Small tables with named rows and columns. After each table, cells are looked up by row and column.

Nis =
,Buse,Bim,Zof,Rut
Busebe,8807,7107,-5439,3954
Kopun,-27242,-1325,-60,3728
Gaz,-26453,-4942,-8237,5391
Zanom,-50844,592,5137,12922
Pez,-57601,-334,18136,13910
Fonine,18800,-4372,-4878,5050
Desado,-13160,2676,7482,6375
Rel,-79988,9274,1028,1137
Mekek,-17837,1961,5221,9982
Nir,-19559,-2635,-605,-5318
Fep,65548,-6979,-2257,7342
Taga,7546,2113,-1889,2652
Kives,-15076,3552,7677,6187

Nir, Rut: -5318
Kives, Zof: 7677
Gaz, Rut: 5391
Mekek, Buse: -17837
Fonine, Bim: -4372
Pez, Bim: -334
Desado, Bim: 2676
Nir, Buse: -19559
Zanom, Buse: -50844
Zanom, Rut: 12922
Row with the largest Buse: Fep

Table Tomam
|  | Gokag | Gaseso | Zase | Pov | Figo | Dolomak |
|---|---|---|---|---|---|---|
| Midulit | 6.162 | 1.627 | 4.103 | -4.084 | 3.477 | -3.289 |
| Teruto | -5.687 | 2.593 | 4.958 | 8.927 | 2.554 | -1.193 |
| Ruvuzef | -3.235 | -4.521 | 0.410 | -1.209 | 3.184 | 7.212 |
| Kize | 8.274 | 7.894 | 7.846 | 4.452 | 3.589 | -0.724 |
| Reb | 1.886 | 6.301 | 9.401 | -4.941 | 2.372 | -3.384 |
| Pasalut | 8.088 | -3.077 | 4.877 | 9.561 | 6.286 | 7.078 |
| Mubube | 9.478 | 8.380 | 2.392 | -4.670 | -1.703 | 4.761 |
| Pigaf | 5.740 | 1.700 | 4.962 | -1.026 | -2.056 | 6.721 |
| Roz | -1.959 | 3.416 | 2.864 | 0.331 | 3.780 | 5.760 |
| Zamin | 5.152 | 2.417 | 7.234 | -2.606 | -3.159 | 8.421 |
| Basezuz | -0.675 | -1.665 | -3.917 | -3.953 | 1.282 | -3.558 |

Zase of Teruto = 4.958
Pov of Zamin = -2.606
Gaseso of Pasalut = -3.077
Pov of Pigaf = -1.026
Gaseso of Reb = 6.301
Figo of Reb = 2.372

Bofizem =
|  | Kap | Lasad |
|---|---|---|
| Binefi | 111 | 98 |
| Bobu | 36 | 87 |
| Fet | 88 | 104 |
| Gab | 174 | 216 |
| Duv | 104 | 95 |
| Pir | 97 | 102 |
| Mes | 90 | 101 |
| Rudibig | 54 | 114 |
| Nurip | 97 | 97 |
| Vam | 100 | 97 |
| Zunomed | 88 | 68 |

Pir, Lasad -> 102
Rudibig, Lasad -> 114
Bobu, Lasad -> 87
Binefi, Kap -> 111
Rudibig, Kap -> 54
Vam, Lasad -> 97
Mes, Lasad -> 101

Table Mukim
columns: Puged, Tagu, Fudon
Sadoto: [81.429, 20.007, 38.033]
Mitaz: [61.026, 51.879, 50.201]
Dusoso: [61.026, 43.911, 50.201]
Zikeras: [61.026, 51.879, 50.201]
Libeta: [74.628, 35.943, 42.089]
Suvafo: [88.230, 20.007, 33.978]
Ful: [81.429, 20.007, 38.033]
Vif: [54.225, 51.879, 54.257]
Tiz: [54.225, 51.879, 54.257]

Ful, Fudon => 38.033
Mitaz, Tagu => 51.879
Vif, Fudon => 54.257
Vif, Tagu => 51.879
Sadoto, Fudon => 38.033
Mitaz, Fudon => 50.201
Row with the largest Puged: Suvafo

Zevap =
	Fam	Doluket	Pid	Kud	Vepepu	Dak	Nop	Pofupu	Zefi	Vagap
Bobabi	3.46	44.79	58.35	51.19	32.81	30.35	25.64	40.99	45.50	67.90
Von	31.36	3.92	61.57	40.03	19.31	52.18	39.86	17.77	35.79	60.64
Dumiv	62.24	58.22	63.35	58.60	13.25	19.00	50.20	13.85	35.07	10.68
Bepip	52.55	36.89	57.49	42.02	15.47	42.01	39.16	62.42	38.52	12.78
Suti	49.70	32.86	23.66	35.19	43.08	83.52	33.77	30.03	49.69	69.72
Tuf	48.21	26.87	17.54	36.14	47.48	41.25	60.59	41.04	40.67	53.14
Dudubo	55.08	43.90	2.94	72.89	32.87	47.39	47.50	58.06	45.85	25.64
Bub	34.58	62.53	41.64	36.43	24.46	53.53	40.19	33.50	50.42	14.09
Vin	40.26	51.71	14.92	32.38	55.16	45.03	54.54	52.29	53.08	77.50

What is the Doluket of Tuf in Zevap?
26.87
What is the Dak of Dumiv in Zevap?
19.00
What is the Dak of Von in Zevap?
52.18
What is the Fam of Dumiv in Zevap?
62.24
What is the Fam of Vin in Zevap?
40.26
What is the Doluket of Dumiv in Zevap?
58.22
What is the Fam of Bepip in Zevap?
52.55
What is the Vepepu of Vin in Zevap?
55.16
What is the Nop of Dudubo in Zevap?
47.50
What is the Doluket of Von in Zevap?
3.92
What is the Dak of Tuf in Zevap?
41.25
What is the Pofupu of Bub in Zevap?
33.50
What is the Pofupu of Von in Zevap?
17.77

Tor:
           Faz     Bug     Pof     Zav
Figat   -14307   49426   50302   38422
Dagire  -39447   83411   80253   56964
Vutom    90349   94162    4978   13023
Dil      19772  -14716   -9634    5356
Fal      31762  -30581   12605   57131
Foz      22838  -23744    9234   43097
Tuni     45998  -93631  -75936  -58294

Pof of Vutom = 4978
Faz of Foz = 22838
Faz of Fal = 31762
Pof of Foz = 9234
Pof of Figat = 50302
Bug of Vutom = 94162
Zav of Tuni = -58294
Bug of Dagire = 83411

Table Retige
         Lubozem  Laparo  Vavize  Geli  Gavo  Mul
Maf          140     164     148   144   146  146
Maki         204     122     122   186   192  130
Geneg         28     237     152    84    62  129
Lotamub      173     137     148   163   164  149
Zosa         178     168     226   153   183  250
Rerego       139     155     115   147   139  119
Dediz        162     145     142   164   160  142

Geneg, Laparo -> 237
Geneg, Lubozem -> 28
Maki, Lubozem -> 204
Rerego, Vavize -> 115
Maki, Geli -> 186
Geneg, Geli -> 84
Lotamub, Mul -> 149
Lotamub, Vavize -> 148
Zosa, Gavo -> 183
Geneg, Vavize -> 152
Zosa, Laparo -> 168

Table Rar
	Rom	Virolu	Gifugoz	Zakefa	Dofib	Dimol	Suzezim	Rudok	Zad	Gena
Bem	215	137	176	100	144	175	125	116	214	167
Godu	122	135	54	146	162	79	205	129	105	143
Laf	126	172	169	173	209	139	153	134	141	167
Paroki	141	123	39	130	162	83	195	122	132	145
Padeb	211	138	170	106	142	176	131	115	217	172
Pubur	188	177	171	106	164	178	134	111	214	190
Tepanif	208	137	168	109	138	179	130	118	216	177

Pubur, Gifugoz: 171
Godu, Zakefa: 146
Paroki, Zakefa: 130
Pubur, Virolu: 177
Tepanif, Dofib: 138
Pubur, Rom: 188
Tepanif, Zakefa: 109
Padeb, Zad: 217
Godu, Rudok: 129
Laf, Gena: 167
Pubur, Dofib: 164
Laf, Dofib: 209
Laf, Suzezim: 153
Padeb, Virolu: 138
Paroki, Rom: 141
Which row has the largest Dimol? Tepanif

Vaked =
	Gofo	Vedo	Vafa	Gitu	Fimem	Lumol	Dek	Mik	Vip
Zator	146	175	163	157	164	157	150	198	68
Mez	107	78	77	158	124	68	168	97	150
Vebepe	156	162	185	176	195	114	184	154	116
Semuv	126	170	148	146	138	160	125	213	63
Badib	129	91	43	107	88	152	123	102	106
Gal	109	96	72	91	71	145	87	102	148
Fis	66	120	135	169	115	63	128	188	136
Legir	154	176	219	111	155	156	106	129	176

Vedo of Fis = 120
Dek of Fis = 128
Vafa of Gal = 72
Vedo of Zator = 175
Fimem of Vebepe = 195
Vip of Badib = 106
Dek of Vebepe = 184
Gofo of Badib = 129
Vip of Gal = 148
Vip of Legir = 176
Dek of Zator = 150
Mik of Zator = 198

Table Nedadu
columns: Razogo, Zafugom, Vozesik
Febiked: [4709, 3613, -9648]
Gakemif: [-6447, 7494, -2242]
Ninel: [371, -3000, 618]
Fub: [-6070, 3692, 2803]
Bar: [6858, -7635, 1646]
Voguze: [-2583, 2561, 434]
Vopuz: [4209, 3020, -7053]
Robari: [-2118, -2481, 4280]
Lokoge: [-3395, 57, 1735]
Zik: [3131, 986, -5508]

What is the Vozesik of Voguze in Nedadu? 434
What is the Vozesik of Robari in Nedadu? 4280
What is the Zafugom of Vopuz in Nedadu? 3020
What is the Razogo of Robari in Nedadu? -2118
What is the Vozesik of Ninel in Nedadu? 618
What is the Razogo of Bar in Nedadu? 6858
What is the Zafugom of Ninel in Nedadu? -3000
What is the Zafugom of Febiked in Nedadu? 3613
What is the Razogo of Ninel in Nedadu? 371
What is the Razogo of Voguze in Nedadu? -2583
What is the Razogo of Febiked in Nedadu? 4709
What is the Zafugom of Fub in Nedadu? 3692
What is the Vozesik of Fub in Nedadu? 2803
What is the Vozesik of Febiked in Nedadu? -9648
What is the Zafugom of Gakemif in Nedadu? 7494

